Families of rows that turns and mirrors carry onto each other, the same ones carrying the whole set onto itself: the rest of each named row's family, in list order:
6 families of 3 rows:
z_720: [-0.70,-4.04,-0.79,1.71,-1.41,2.20,-2.99,2.58,-1.32,-1.24,0.21,-0.99,-0.34,-0.86,-0.40,0.34,-0.29,-1.70,1.06,0.52,1.88,-0.48,1.17,-1.28,1.16,-0.17,-1.60,0.19]
z_936: [-0.92,-3.00,0.67,1.16,-0.95,0.27,-3.30,3.55,-1.41,-1.48,-0.38,-0.23,-0.91,-0.14,-0.60,1.59,0.02,-2.35,1.08,0.35,0.89,-1.08,1.50,-1.99,2.08,0.06,-0.89,-0.37]
z_628: [-0.23,-1.37,1.37,1.24,-0.19,-0.58,0.36,-1.01,0.46,1.49,0.77,1.70,-0.59,-1.78,3.33,-1.17,1.77,-0.54,-2.88,0.58,-0.79,-1.64,1.50,-0.66,-0.79,-2.36,0.08,-0.09]
z_320: [-1.07,0.68,1.71,-0.68,-2.34,-0.09,-0.68,-0.71,-2.07,-2.06,1.85,-0.85,-0.29,-0.14,-1.71,-1.23,-0.40,-2.14,-4.07,-0.40,-0.85,0.52,-3.35,-0.73,1.88,0.29,-2.81,-0.14]
z_795: [0.43,-1.25,1.38,0.62,0.98,0.76,-0.51,-0.58,1.07,2.63,1.20,0.43,-1.02,-1.91,3.86,-1.86,-0.20,0.12,-3.07,0.33,-0.57,-0.64,0.89,-0.40,1.08,-2.11,-0.08,0.07]
z_39: [-0.60,-2.89,-0.28,2.07,-1.13,1.81,-3.69,3.70,-1.16,-1.76,1.36,-1.07,-1.01,-0.30,0.42,1.07,0.67,-2.35,-0.05,0.40,2.72,-1.08,0.03,-1.78,0.90,-0.25,-0.87,0.14]
z_955: [0.84,-0.53,0.63,1.51,0.31,-0.51,-0.83,-0.49,0.62,2.68,0.72,1.68,-0.76,-1.36,3.42,-1.26,0.36,-0.19,-2.76,-0.73,-0.53,-1.75,0.93,-0.83,0.10,-2.34,0.54,0.56]
z_601: [-0.14,-0.97,1.11,0.90,0.81,-0.78,-0.34,-0.01,0.48,2.47,1.59,1.53,-0.86,-1.44,3.67,-1.87,1.26,0.13,-2.04,0.02,-1.69,-1.32,0.61,-0.98,0.08,-2.23,0.14,0.72]
z_623: [-1.07,-2.77,-0.25,1.50,-1.42,0.61,-4.12,3.66,-0.10,-1.73,0.46,-0.67,-0.52,-0.87,-0.78,1.26,0.65,-1.89,0.97,0.96,1.72,0.14,0.61,-1.38,1.32,-0.22,-0.91,0.87]
z_256: [-1.08,0.49,2.33,-0.10,-2.68,-1.27,-1.32,-0.14,-1.36,-2.43,1.03,-1.20,-1.37,-1.80,-0.95,-0.89,-0.98,-0.34,-3.89,0.00,-1.13,0.27,-3.99,-0.47,1.69,0.76,-2.32,-0.16]
z_702: [0.19,-1.64,0.68,1.30,0.25,-0.15,-0.02,0.13,-0.19,1.63,1.25,1.26,-0.61,-2.10,3.50,-2.36,-0.14,-0.15,-3.46,-0.37,-2.07,-1.41,0.93,-0.81,0.35,-2.72,-0.42,1.46]
z_447: [-1.68,-2.76,0.33,1.82,-2.35,1.25,-3.80,3.29,-1.00,-0.76,0.24,-0.71,-0.40,-0.89,-0.19,1.17,0.15,-1.98,1.31,0.90,2.02,-1.18,1.15,-1.20,1.06,-0.12,-1.15,-0.07]
z_56: [0.53,-1.18,2.19,0.70,0.81,0.21,-1.46,0.21,0.34,2.27,0.33,1.29,-0.27,0.05,4.17,-2.22,0.17,-0.42,-2.34,-0.49,-0.61,-0.02,1.00,-0.48,0.84,-2.49,0.08,-0.77]
z_758: [-1.54,2.01,1.89,-0.16,-2.61,-1.13,-0.54,-0.71,-0.81,-2.02,0.69,-1.16,-1.06,-0.31,-1.30,-0.86,0.21,-1.46,-3.29,-0.72,-0.84,0.53,-3.01,-0.37,2.43,0.45,-2.84,-0.76]
z_50: [-1.50,1.40,2.29,-0.37,-3.02,-0.62,-1.00,-0.69,-1.45,-1.57,2.02,-1.00,-1.26,-0.54,-1.14,-0.48,-0.18,-0.70,-3.06,-0.26,-1.42,0.79,-3.45,0.77,2.04,-0.41,-2.45,-1.30]
z_299: [-1.54,0.57,1.30,0.29,-2.85,-1.22,-1.30,-1.03,0.57,-2.28,1.21,-1.04,-0.94,-1.63,-1.27,-1.05,-0.93,-0.65,-3.35,0.67,-2.02,0.11,-3.24,-0.06,0.60,0.48,-2.49,-1.53]
z_429: [-0.75,-1.89,-0.97,1.23,-2.61,0.35,-4.31,3.38,-1.42,-1.45,2.01,-1.33,-1.35,-0.29,0.20,0.86,0.78,-1.21,0.06,-0.06,2.30,-1.02,1.12,-2.41,1.40,-0.03,-1.09,1.09]
z_727: [-2.59,1.47,1.22,-0.56,-2.72,-1.24,-0.61,-0.81,-1.46,-1.68,2.36,0.38,-1.34,-0.98,-0.62,-0.50,-0.17,-0.92,-2.98,-0.30,-0.44,0.73,-2.62,-0.18,3.04,0.80,-3.30,-0.37]

Same family as z_299: z_56, z_429
Same family as z_628: z_936, z_727
Same family as z_795: z_39, z_256

Families of rows that turns and mirrors carry onto each other, the same ones carrying the whole set onto itself: the rest of each named row's family, in list order:
4 families of 4 rows:
z_940: [-1.25,1.81,0.28,0.90,-1.19,1.01,2.04,-0.85,4.10,2.19]
z_155: [-2.41,-1.75,0.44,-0.20,-1.39,0.69,0.03,0.12,3.26,-0.90]
z_445: [-1.00,-0.97,1.49,-0.75,-2.78,0.67,2.39,0.84,3.03,1.99]
z_729: [0.28,2.07,1.61,-1.58,-3.84,1.58,-1.82,-0.29,3.00,1.31]
z_957: [1.90,2.65,0.30,-1.47,-3.26,1.48,0.16,1.32,2.97,0.95]
z_923: [-0.03,2.42,1.74,-3.33,-1.55,0.58,-0.31,-2.80,1.90,-1.13]
z_969: [-2.78,1.81,0.53,-2.65,-2.03,-0.04,0.24,-2.32,2.51,-1.56]
z_21: [1.45,2.35,-0.21,1.10,-0.02,1.12,2.13,-0.77,1.82,0.43]
z_292: [-0.59,-0.21,1.34,-1.57,-4.46,1.85,0.56,0.64,2.66,1.74]
z_982: [-1.11,2.05,-0.79,-0.76,0.26,0.64,0.76,-0.35,-0.71,-0.69]
z_824: [-0.57,2.61,-0.51,-2.49,-0.63,1.06,0.81,-2.27,-0.17,-0.39]
z_853: [-0.54,-0.43,0.90,-3.59,-3.06,-0.06,-0.21,-0.21,3.29,-1.10]
z_951: [-0.10,0.25,1.86,0.43,0.15,0.04,1.90,0.49,3.72,1.56]
z_979: [-1.44,0.91,1.13,1.08,0.59,0.51,-0.01,0.55,0.98,-1.54]
z_226: [0.44,4.34,-0.18,-0.43,-2.79,0.43,0.07,-1.45,1.56,0.75]
z_57: [-0.29,-0.01,0.09,-0.97,-0.16,1.58,0.48,0.91,1.47,-2.93]

Same family as z_982: z_445, z_292, z_824
Same family as z_57: z_940, z_957, z_969

Families of rows that turns and mirrors carry onto each other, the same ones carrying the whole set onto itself: the rest of each named row's family, in list order:
4 families of 4 rows:
z_827: [-1.53,0.87,2.99,-3.11,-1.19,-0.31,0.64,-0.72,2.69,0.54,-0.06,-0.86,-0.46,1.74,0.44,0.70,1.13,0.01,-0.53]
z_211: [-0.35,2.02,1.53,-2.06,-1.98,0.50,-0.24,-0.49,0.39,1.32,1.07,0.32,0.92,3.24,2.32,-0.51,1.74,1.07,-1.89]
z_810: [-1.89,-0.82,-2.08,0.51,-2.14,-0.69,0.53,3.17,-1.79,1.04,-1.05,-0.52,-1.47,-1.59,1.30,1.60,-0.15,0.23,-1.63]
z_410: [-1.38,0.19,-2.44,0.76,-2.70,-0.02,-0.63,2.68,-2.08,0.22,-1.71,-0.16,0.03,-0.02,0.38,1.58,-1.02,1.98,-1.88]
z_867: [-1.08,1.39,2.47,-2.93,0.40,-1.41,1.28,-0.58,2.69,0.51,1.39,-0.77,0.60,0.52,-0.87,0.81,0.42,0.29,-0.15]
z_963: [-1.29,-1.27,-2.18,0.88,-2.52,-1.16,0.09,3.03,-0.81,0.01,-1.18,-1.18,0.61,-1.64,0.08,0.37,-0.61,2.14,-2.36]
z_137: [-1.37,-0.21,-0.67,1.40,-0.77,-2.55,-1.79,2.22,0.25,2.81,-0.61,-1.71,1.09,-1.73,-0.06,1.01,-1.98,-0.91,-2.07]
z_374: [-0.70,1.39,0.93,-2.49,-2.62,-0.06,0.86,0.80,-0.19,1.23,1.74,1.95,1.98,2.86,1.59,-0.88,0.50,1.51,-1.79]
z_875: [0.48,-0.35,-0.32,0.66,-0.06,-2.74,-1.41,2.26,0.42,1.35,-1.84,-1.97,0.68,-2.00,0.25,0.98,-0.70,-1.53,-0.97]
z_51: [-1.79,2.54,0.86,-2.52,-0.90,-1.22,1.23,0.51,1.23,1.72,1.64,1.46,1.43,2.05,3.08,0.20,1.08,1.43,-1.97]
z_377: [0.71,-0.32,-2.38,1.52,-0.85,-1.08,-1.12,1.92,0.47,2.03,-0.57,-2.37,0.61,-0.84,1.00,1.65,-1.48,-1.04,-0.48]
z_3: [-0.34,-0.56,-1.90,-0.02,-0.12,-2.13,-2.42,2.66,-0.13,1.09,-0.35,-2.06,0.70,-1.49,-0.19,0.60,-2.01,-0.59,-2.12]
z_334: [-0.79,1.48,1.08,-3.78,-0.29,0.41,2.31,0.35,2.98,1.97,0.20,-0.56,0.87,1.74,-0.40,0.24,0.38,0.36,-0.43]
z_6: [0.03,2.46,1.67,-3.19,-1.43,0.05,-0.08,0.15,-0.28,1.38,1.72,1.40,1.53,2.31,1.33,1.17,1.63,0.94,-1.94]
z_59: [-0.48,1.22,2.27,-3.33,-2.20,-1.04,1.51,-0.75,2.72,0.48,0.13,0.12,1.12,1.28,-0.31,1.60,1.23,0.05,-0.24]
z_469: [-2.09,-0.12,-1.88,1.43,-2.67,-0.40,0.23,2.51,-1.54,1.95,-1.19,-1.07,0.35,-1.30,-1.01,0.59,-0.91,1.60,-2.60]

Same family as z_469: z_827, z_211, z_137
Same family as z_51: z_810, z_377, z_334
Same family as z_875: z_410, z_867, z_374

Families of rows that turns and mirrors carry onto each other, the same ones carrying the whole set onto itself: the rest of each named row's family, in list order:
6 families of 3 rows:
z_247: [-2.74,-1.95,-0.11,-1.95,2.42,0.96,1.60,-1.06,2.14,2.44,-0.13,0.66,0.76,-2.17,-1.71,-0.70,1.16,-0.64,0.57,-2.24]
z_323: [-0.11,0.93,1.93,1.68,0.40,0.45,1.17,1.06,0.47,2.16,0.26,2.66,-2.44,-0.57,1.49,-2.57,0.81,2.02,2.32,-1.67]
z_886: [-0.03,-1.94,2.60,1.14,-0.67,1.22,1.45,0.69,0.43,3.72,-0.11,2.07,-2.46,-0.59,2.28,-1.26,0.51,1.42,1.28,-2.56]
z_857: [-0.15,-0.52,-1.73,-0.04,1.21,1.11,2.45,1.51,-1.15,3.95,1.92,2.00,-1.33,1.56,0.45,0.06,2.08,1.82,0.78,-1.01]
z_305: [0.68,0.81,-0.98,-0.88,0.79,-1.56,1.06,-0.91,1.24,0.21,-2.35,0.56,-1.25,-1.65,1.01,2.16,0.12,1.14,1.14,-4.90]
z_392: [0.59,0.27,-0.41,-0.77,1.87,-2.82,0.69,-0.07,-1.59,-0.24,-1.25,2.62,-2.49,-1.91,-0.80,1.24,1.56,0.32,1.73,-3.93]
z_31: [-0.35,-0.09,0.01,-2.46,3.10,2.28,1.21,0.25,3.21,3.28,-0.30,2.49,-2.06,-2.44,-1.22,0.39,1.22,-1.23,0.98,-1.87]
z_591: [2.00,1.15,-1.61,1.00,1.01,-1.28,-0.38,0.66,0.18,1.34,0.70,0.40,-0.53,1.70,0.65,1.62,0.70,1.15,1.18,-3.54]
z_773: [1.19,-0.91,-0.65,-1.99,1.17,1.84,1.12,0.07,3.08,3.57,0.27,1.56,0.66,-0.79,0.51,-0.88,3.90,-1.96,0.16,-1.63]
z_321: [0.44,-1.30,0.29,0.12,-0.26,-2.42,-0.39,0.53,-1.77,1.45,-0.64,-0.49,-2.26,-2.09,1.68,0.70,2.07,-1.63,3.06,-4.06]
z_71: [1.41,-1.36,-1.06,-2.33,0.60,-2.14,1.17,-1.83,0.69,2.45,-1.06,0.31,-0.87,-1.28,2.07,2.82,3.25,-0.40,1.51,-3.39]
z_23: [-0.50,0.00,0.17,-0.97,-1.73,-1.38,0.11,-0.71,1.01,4.17,-0.02,1.42,-2.10,1.27,2.02,-2.12,3.33,0.88,0.84,-3.23]
z_769: [1.80,-0.96,-0.33,-1.15,1.39,-1.72,-0.74,-0.05,-1.08,1.05,-2.34,1.77,-0.96,-1.85,-0.11,0.28,1.48,-0.53,1.82,-5.89]
z_894: [-1.12,-1.79,-1.00,-1.22,1.77,0.58,1.09,0.75,0.34,1.55,0.22,-0.59,0.62,-3.10,-0.77,-0.21,2.85,-3.24,1.72,-1.98]
z_552: [0.18,0.65,-1.44,-1.90,4.22,-0.94,0.74,0.29,1.56,3.55,1.77,0.54,-1.44,0.31,-1.54,1.13,1.53,-0.47,2.65,-1.95]
z_861: [-1.74,-0.47,-0.52,-0.54,2.94,1.87,0.86,-0.76,1.36,1.03,0.49,2.06,0.62,-2.72,-1.37,0.50,1.16,-0.09,0.79,-0.15]
z_369: [-2.04,-1.32,1.36,1.31,-1.43,0.65,0.69,1.42,0.29,2.90,1.16,-0.05,-1.67,-0.77,1.27,-2.44,1.97,-1.10,1.30,-1.67]
z_585: [-1.21,0.39,-0.67,-0.50,-0.82,1.64,0.89,0.67,-0.81,3.61,-1.14,3.33,-2.37,-0.25,1.57,-2.08,1.51,2.63,0.80,-2.97]

Same family as z_552: z_857, z_591
Same family as z_247: z_886, z_769
Same family as z_369: z_321, z_894
Same family as z_23: z_773, z_71

Families of rows that turns and mirrors carry onto each other, the same ones carrying the whole set onto itself: the rest of each named row's family, in list order:
5 families of 8 rows:
z_347: [1.25,-0.38,0.46,1.11,3.20,2.00,0.90,0.14,-2.01,0.58,-3.51,-0.75,-0.34]
z_428: [1.02,0.32,-1.33,-0.69,1.62,2.74,-0.02,-3.93,-3.75,1.58,-1.66,-0.85,-0.21]
z_338: [-0.37,-1.33,2.97,-0.81,1.84,0.32,-0.43,1.84,-0.38,1.31,0.43,-1.30,-1.17]
z_22: [0.35,-1.51,-0.43,-1.20,1.22,2.24,0.30,-4.66,-1.95,0.85,-1.31,-0.74,-0.17]
z_290: [0.11,-3.24,-0.28,-1.88,2.00,2.64,-0.94,-1.25,-3.46,0.34,-0.76,-2.94,-1.31]
z_37: [2.56,0.11,0.53,0.55,3.05,3.23,1.37,-0.15,-1.10,0.94,-2.06,-1.52,0.33]
z_688: [-1.31,2.13,1.49,-1.26,0.17,2.46,0.25,-0.86,-4.32,1.38,-1.60,-1.17,-0.10]
z_502: [0.50,-2.93,0.14,-1.55,2.54,2.60,1.06,0.00,-2.22,0.77,-1.27,-3.48,-0.59]
z_615: [0.88,1.41,1.91,1.26,0.47,-0.05,-2.02,-1.12,-2.38,2.82,0.26,0.98,-0.97]
z_558: [-1.33,-1.46,0.51,-2.06,-0.14,0.48,-0.74,-1.94,-3.55,2.38,1.37,-1.78,-1.95]
z_278: [-0.69,0.89,2.00,1.17,0.96,1.44,0.12,0.06,-4.31,-0.51,-1.39,-2.06,0.14]
z_177: [0.25,-0.72,2.64,-1.63,1.14,0.38,-1.06,2.45,-2.08,0.93,-0.07,-2.48,0.26]
z_917: [-0.55,-2.96,0.38,-1.36,1.04,3.39,0.20,0.87,-2.62,0.88,0.17,-2.24,-1.12]
z_318: [-0.06,2.16,0.66,-0.45,0.31,1.56,0.69,-1.12,-4.62,-0.22,-0.60,-1.12,0.48]
z_746: [1.04,-2.33,0.74,-1.15,1.42,-0.86,-2.12,-1.53,0.07,3.31,-0.66,-1.86,-1.69]
z_174: [1.44,2.12,1.47,0.52,1.91,-0.89,-1.73,-2.82,-1.65,2.30,-1.64,-0.53,0.08]
z_778: [0.82,2.52,1.38,0.67,0.28,-0.14,-1.88,-2.08,-1.84,2.34,0.19,0.47,-0.87]
z_198: [0.49,2.20,2.27,0.94,0.92,-0.06,-0.98,-0.81,-0.80,2.88,-0.95,0.37,0.49]
z_145: [-0.33,1.31,1.27,0.30,1.62,3.46,0.16,-0.56,-4.29,0.01,-1.07,-0.70,0.88]
z_466: [0.41,-0.32,-0.70,0.74,1.84,2.19,-0.94,-4.38,-2.15,2.36,-1.73,-0.13,-1.00]
z_738: [-2.17,-1.15,0.45,-1.68,0.18,0.20,-0.46,-1.56,-4.08,3.05,0.45,-1.90,-1.26]
z_916: [0.70,0.61,2.67,-0.36,0.62,-0.19,0.23,2.38,-1.35,1.38,-0.59,-2.35,-0.76]
z_684: [1.62,-1.78,-0.10,-2.09,1.97,1.05,-1.77,-2.09,0.05,3.79,-0.13,-0.60,-1.10]
z_840: [0.53,0.68,2.20,0.39,1.72,0.25,-1.86,2.63,-2.32,2.27,-0.25,-2.03,-0.95]
z_349: [0.54,-2.29,0.63,-2.50,1.46,2.43,0.68,-0.04,-3.55,0.90,-0.11,-3.66,-1.27]
z_27: [-0.66,-0.11,0.69,-1.55,-0.29,-0.98,-1.53,-1.78,-2.94,1.99,1.28,-1.76,-2.37]
z_516: [1.22,-0.59,-1.37,-0.75,2.11,2.44,-0.34,-4.43,-2.77,1.58,-0.17,-0.95,-1.29]
z_818: [1.30,0.46,-1.08,-0.03,1.08,2.25,-1.26,-3.86,-3.88,1.98,-2.04,-1.32,0.12]
z_539: [0.38,-0.75,2.79,-0.28,1.27,-0.35,-0.87,1.88,-0.47,1.53,0.57,-2.09,-1.36]
z_976: [1.31,2.32,0.66,1.43,1.27,-0.31,-0.83,-1.93,-0.52,2.00,-0.64,0.38,-0.79]
z_464: [-2.10,-0.01,0.56,-1.17,-0.54,-0.17,-1.51,-2.11,-3.18,1.15,0.99,-1.11,-0.56]
z_179: [2.33,-2.90,0.30,0.31,2.76,0.08,-1.72,-1.12,0.07,1.74,0.15,-1.62,-0.90]
z_622: [1.93,-2.05,0.53,-0.49,2.48,0.49,-0.91,-0.92,0.47,3.22,-0.14,-2.13,-2.59]
z_723: [-0.03,-2.33,-0.13,-2.13,2.52,2.54,0.41,-0.83,-1.87,0.43,-1.80,-3.67,0.05]
z_380: [3.00,0.26,1.34,0.79,2.79,2.32,-1.22,-0.49,-0.28,0.18,-2.03,-0.75,0.34]
z_207: [1.97,-1.88,0.01,-1.17,2.56,0.68,-1.15,-2.55,0.60,3.06,-0.12,-1.03,-1.58]
z_980: [-0.41,-0.41,1.26,-2.04,-0.36,0.47,-2.40,-2.07,-2.23,2.60,2.05,-1.95,-0.69]
z_189: [-0.43,1.42,1.48,0.11,0.22,1.67,0.29,0.58,-4.76,0.05,-0.97,-1.94,0.03]
z_223: [2.79,-1.10,1.38,0.39,3.50,2.77,-0.40,0.24,-1.09,2.02,-2.71,-1.48,-0.12]
z_807: [2.71,1.05,0.99,1.07,3.01,1.96,-0.08,-0.07,-0.65,0.73,-2.47,-1.18,0.45]

Same family as z_980: z_347, z_22, z_688, z_917, z_174, z_840, z_179
Same family as z_338: z_615, z_278, z_738, z_684, z_818, z_723, z_380
Same family as z_189: z_428, z_502, z_558, z_778, z_539, z_207, z_807

